The rows of D fall into a few groups, and each row is roughly a mix of its group's hidden directions.
D, 87 rows:
[[ 11 -18  20 -25   3   4   4  37 -40   0]
 [ -1 -10  -1  32 -38 -13 -27 -21 -20 -15]
 [  3  21 -25  12  -7  11  45 -22  23  -3]
 [ -5   8 -12  20 -11  12  53 -28   5  -1]
 [ 15  -5   4 -13 -15  12  31  33 -35  21]
 [ 13 -46  20  10  -8 -13 -34 -11  -6 -15]
 [ 13  12 -17   5  17  12  47 -17  30   0]
 [ 17 -14  -5 -13   5 -42 -15 -33  25 -11]
 [  9   3 -12   5  41  -3  40  20  22  -4]
 [ -7   3  11   8 -16  39  12  34 -26  22]
 [  4 -21 -15  29   8   3  24  14  32 -33]
 [ 13   3   1 -29  35  17  34  23   9  14]
 [-27   7  22 -25   1  25  15  28   9  29]
 [ -3   5  -4  23 -10  40  31  35  -2   3]
 [  3  48 -13  19 -10  25  27  -3  12  -6]
 [-21 -11  11  33  -1  -4   5  26 -40  20]
 [-18 -33  24  16   4 -10 -29 -23 -25  -9]
 [-24  -5  32  -7 -32  26  -4  14 -20  24]
 [ -6   4  16   3  34  16  34  39   6   2]
 [-21   5  -3   5 -12 -15 -50 -16   9 -28]
 [ 20 -26  -6 -16   5   9  -8  -9  40 -36]
 [  1  36 -22   3  -1   6  30  -8  40  -8]
 [ 10  16 -23  -4  23   3  18 -19  45 -17]
 [ -6  -8  27  -7  -1 -10 -43  31 -22  15]
 [  3   5 -28   6  16 -34 -17 -32  25 -17]
 [ 12  13 -15 -30  18  15  34  24  23  14]
 [  5   1  17 -51  -5  25 -14  -4 -16  22]
 [ 24  17 -24 -45   8  -3 -22 -19  10  -3]
 [ 10   1 -19 -17  45 -12  26  -5  30   5]
 [ 19   5 -27 -24  36  -9  24  -5  28   3]
 [  0   6 -24  22 -19 -28 -30 -26   7 -24]
 [ -5   9 -22 -14 -10 -10 -39  -9  18 -40]
 [  9 -24  14 -30   4  -2 -44 -23   0 -14]
 [ -9  -3  -3  24 -46 -10 -30 -20 -12  -8]
 [ -2  10   7   2  47   7  29  32  13  -7]
 [-29  -3  40  -3 -13  24  -2  23 -17  20]
 [-13  19  -9  33  -3  17  38  29  -8   9]
 [ -3 -19  -4  23  -3  36  26  38   7 -11]
 [  3  -8 -22  12   8  14  38  22  36 -19]
 [ 17 -46   2 -12  11  -6 -30  -3 -30   5]
 [  7 -24  17 -10  33 -12 -46   5   4   5]
 [ -1   4 -24   2  -3   8  35 -33  13 -36]
 [  0  31  -5 -54   4  10  -4 -10   1  19]
 [  6  13 -30 -10  10   1   6 -22  37 -36]
 [ 24 -13  11 -13  18  12  38  25 -21  23]
 [ -5 -29   2  -2   6 -13 -48 -22  -8 -23]
 [ -5  25   4 -47  -8  16 -35   5   0   3]
 [ 30  -4   4 -26 -12   8 -33 -22 -34  -5]
 [  2  23  -7   2   1  15  59   0  14  -5]
 [ -3   5  30  -8  -3   1  -1  46 -24  28]
 [  7 -47  16 -21   0  18 -30  10  -3 -11]
 [ -6  14 -20  23   3  18  43  26  19  -7]
 [ 21  -4 -31   2 -10 -27 -20 -41   5 -12]
 [ -7  -5   5  31  14   5  45  32   7   1]
 [ -2   1  26  -5   0  -8 -31  39 -15  32]
 [ 13   7   0 -53   8  24  11  10   4  25]
 [-10  30 -20  14  -4   3  22 -24  40 -14]
 [  2 -29  25  -7  -5   1  -7  20 -48  14]
 [  6  33 -18 -29  12   4   3 -25  33 -20]
 [  8 -10  12 -42  -7   9 -24 -29 -19  22]
 [ 12  18  -9  14   7 -10  -7 -36  28 -39]
 [  0  18  24  -2  -2   6  22  42 -12  34]
 [-26  32 -10  24 -28   1  17 -22  17 -15]
 [-15  27 -12   6   5  -6 -11 -20  44 -30]
 [ -9  -1   8  -5 -32  -6 -47 -28 -17  -2]
 [ 22 -47   9  -9 -10  18 -19   5  18 -22]
 [ -1   2   3  24 -22  34  25  35 -13  16]
 [-14   3  29 -10   2  32  21  38  -8  19]
 [ 22  -2 -18 -13   2   3  12 -13  49 -27]
 [-16  12   8 -21 -25   0 -50 -20  -7   1]
 [  7 -31  -1 -41  16  -9 -24 -12  21 -17]
 [ 20 -38   7 -17  12  -5 -29  13 -30  16]
 [-29  25   3 -15 -39  17 -19  22  11   9]
 [ -5  33 -13   5  -6 -26  32   1  -5  37]
 [-22  39  -3  24   6  30  17  15 -20  -4]
 [-10  28  22 -13  -8  -6 -23  48  -1   8]
 [-17  25 -10  32   0  -2  38  22 -12  18]
 [-12   9   2   4  10  16  40  42  20  11]
 [  5 -53  19   9  -2   6 -28   8  -8 -17]
 [-16   2  10  24 -11   1  12  26 -38  34]
 [ -7 -17 -20  -1 -23 -10 -41 -26 -12 -25]
 [ 43 -18 -17  15  15 -16   5 -26 -17 -18]
 [-19  29  -6  47   4 -13  23   5 -16   2]
 [-25   4  25  14  -8  23  23  42  -1  12]
 [  8  20 -18   7  -1  14  55  -8  19   7]
 [ 20  20 -22   3 -12 -10  38  -5  38   4]
 [ -2  38 -14 -20  10 -33   3 -33  10   8]]

Here is one row of each group, with its name. Which group are the others in?
[ 15   9 -16   7  17  12  49 -15  26  11] : <47>
[ 16  16 -35  12 -35 -13 -22 -10   6 -24] : <56>
[-13 -23  21 -12   7  30 -33  16 -29  -7] : <20>

[  4  28 -17  24  -8  21  40  12  22  -7] : <20>
[-41  20   3  20 -20   4   6  32  23   0] : <56>
[ -1 -25  23  -9   4 -10 -43  19 -28  10] : <47>
[-26  23 -19   4 -39   3   4  20  31   4] : <56>
[-18   7  32  -6 -27  21 -31  12 -27   3] : <56>
[-19 -24   9  27  -3 -12 -29 -42  -4  -2] : <47>
[ 17 -24  -6 -42   8 -12 -15 -15  32 -11] : <20>
[ 10 -18  -5 -21  21 -11 -48  -3   9 -25] : <47>
[-11 -11 -11  21 -18 -31 -26 -41   4  -5] : <56>
